One turn moves each row of this set onto another row. After a few examples, where does it send each row asked below?
J100: [.01 .01 -.09 .18 .10 .22 .17 -.25 -.24 .19 .12 -.10 .09 -.09 -.01 -.04 .26 -.01 -.16 .00]
J851: [.30 .16 -.01 -.09 .05 .18 .18 -.14 .00 .00 .31 -.15 -.02 -.10 .15 .00 -.13 -.09 .21 -.06]
J809: [-.04 -.01 .27 .23 -.04 .29 -.07 .09 .07 .30 .03 -.04 .15 .03 .21 -.03 -.03 -.11 -.07 -.04]
J188: [-.07 -.03 -.06 .13 .09 .13 .22 -.14 -.09 .03 -.14 -.34 .07 -.02 .06 -.11 .29 -.02 -.11 -.09]
J503: [-.05 -.01 .16 .20 -.47 .07 .18 .23 -.16 -.07 .23 .02 .04 -.07 .00 -.10 .11 -.10 -.01 -.09]
J711: [-.25 .27 .08 .20 -.09 .04 .16 .02 .03 -.24 -.12 .03 .19 -.01 -.02 .00 -.23 .09 .14 -.08]
J410: [.10 -.07 .07 .09 -.32 .05 .30 .18 -.14 .06 .28 .03 .01 -.12 .22 -.21 .07 -.12 -.04 .05]
J798: [-.05 -.07 .09 .17 -.47 -.04 .30 .16 -.17 .00 .13 -.22 .06 -.07 .05 -.26 .05 -.10 -.02 .05]
J235: [.04 -.07 .02 .20 -.16 .28 -.14 -.12 -.17 .29 -.13 -.18 .11 .17 .05 .00 -.06 -.13 -.02 -.22]
J312: [-.19 -.04 .12 .10 -.35 -.04 .19 .13 -.12 -.05 .37 -.13 .11 .18 .07 -.13 .12 -.01 -.16 -.08]
J528: [-.07 .04 -.07 -.02 .30 .16 .19 .00 -.07 .02 .15 -.08 .17 .05 -.12 .01 -.06 -.16 .39 -.04]
J138: [-.08 .10 -.11 -.07 .10 .09 .12 -.01 -.06 .11 -.06 -.15 .26 .16 -.22 .01 -.16 -.17 .34 .09]
J971: [-.12 .00 .10 .01 -.41 -.01 .11 .17 -.05 .03 .28 -.03 .14 .24 .12 -.10 .09 -.03 -.18 -.01]
J618: [-.06 .02 -.09 -.02 .22 .10 .20 -.03 -.09 .14 .06 -.22 .21 .10 -.11 -.08 -.14 -.17 .41 .07]
J782: [-.26 .16 .13 .39 -.10 .06 .17 -.08 -.15 -.02 .10 -.13 .21 -.08 -.02 -.14 -.33 .08 .26 -.04]
J524: [-.13 -.10 .09 .08 -.40 -.06 .18 .11 -.14 .06 .29 -.24 .13 .22 .13 -.21 -.01 -.06 -.15 -.03]
J791: [.20 .34 .00 -.15 -.16 .14 .08 -.05 .16 .04 .05 -.14 .12 .01 .00 .01 -.01 -.02 .24 .11]
J175: [-.01 .07 -.16 -.10 .14 .12 .12 -.05 -.14 .05 .01 -.04 .20 .15 -.22 .12 -.26 -.22 .22 .01]
J381: [-.10 .31 .05 .13 .00 .08 .19 .00 .05 .04 .03 .19 .22 -.06 .14 -.08 -.17 .12 .16 .19]
J773: [-.04 .03 -.14 .09 -.17 .00 .22 -.42 -.34 -.02 -.02 .04 .19 .15 -.11 .03 -.17 -.10 .18 -.08]
J929: [.00 .06 .01 .25 -.10 .33 -.09 -.18 -.22 .29 .09 .01 .14 .04 -.09 .07 .16 -.03 -.07 -.11]
J352: [.09 -.12 .05 .12 -.48 .02 .21 .15 -.25 .01 .16 -.06 .01 -.03 .11 -.13 -.15 -.20 -.13 -.06]
J709: [.05 .17 .07 .11 -.17 .09 .15 -.16 -.05 -.01 .19 -.50 .09 -.07 -.12 -.11 -.10 -.06 .35 -.05]
J936: [.03 -.07 -.02 .06 .00 .19 .03 -.04 .02 .13 -.29 -.26 .06 .15 .20 -.08 .11 -.10 -.05 -.17]
J552: [-.19 -.11 .25 .29 -.02 .18 .06 .07 .01 .03 -.07 -.32 .09 -.01 .11 -.03 -.05 -.13 -.13 -.23]
J853: [.03 .12 -.09 -.04 -.15 .06 .14 -.28 -.10 .13 -.13 .16 .22 .23 .08 -.05 -.06 -.06 .31 .07]
J180: [-.06 -.10 .05 .03 -.34 -.03 .18 .07 -.19 .06 .39 -.07 .09 .18 .15 -.11 -.04 -.08 -.25 -.04]
J781: [-.14 .03 .02 .14 -.14 .02 .19 -.26 -.12 .04 -.09 -.14 .21 .19 .04 -.18 .02 -.03 .50 -.06]
J286: [.02 -.07 -.05 .05 .10 .05 .32 -.31 -.18 -.03 .08 .00 .07 .09 .23 -.13 -.03 -.07 .37 -.13]
J345: [.24 .16 -.10 -.05 -.19 .07 .15 -.25 -.16 .03 .14 -.34 .07 -.04 -.07 .03 -.34 -.14 .07 -.01]
J701: [.05 .32 .05 .02 -.18 .16 .07 -.08 .01 -.21 .15 -.20 .07 -.05 -.22 .14 .00 -.04 .20 -.17]
J611: [.05 .02 .07 .02 -.47 .02 .20 .27 -.03 -.02 .03 .04 .05 .01 .13 -.13 .06 -.12 -.08 .05]
J166: [.00 .10 .03 .15 .08 .09 .18 -.05 -.06 -.01 .08 .14 .10 -.04 .30 -.06 -.46 .00 .12 -.05]
J183: [-.10 .11 -.05 .07 -.01 .07 .25 -.28 -.17 -.20 .03 .17 .13 .10 -.04 .07 .11 -.02 .27 -.19]
J559: [-.06 -.08 .08 -.02 -.27 -.02 .20 .15 -.05 .05 .34 -.07 .09 .19 .26 -.17 .08 -.04 -.16 -.01]
J943: [-.04 -.07 .07 .12 .12 .12 .23 -.03 -.03 .02 -.03 -.16 .06 -.10 .18 .01 -.05 -.13 -.39 -.05]
J991: [-.17 .12 .12 .20 -.05 .13 .15 -.04 -.02 .11 -.01 -.08 .21 -.10 -.10 .05 .14 -.04 -.34 .11]
J689: [-.09 .04 -.11 .01 .21 .14 .16 -.05 -.18 -.05 .14 -.07 .18 .07 -.25 .11 -.17 -.19 .28 -.11]
J3: [-.09 -.02 .16 .32 -.12 .20 .05 -.11 -.16 .37 .11 -.19 .22 -.07 -.01 -.06 -.11 -.11 -.22 .12]
J696: [-.10 .11 -.05 .20 -.03 -.05 .31 -.17 -.19 -.02 .00 -.12 .18 -.08 .09 -.14 -.47 .02 .03 .11]

J809 moves to J3
J345 moves to J701
Where do these go?
J188 moves to J936
J773 moves to J183
J503 moves to J410
J696 moves to J711
J312 moves to J559
J138 moves to J175

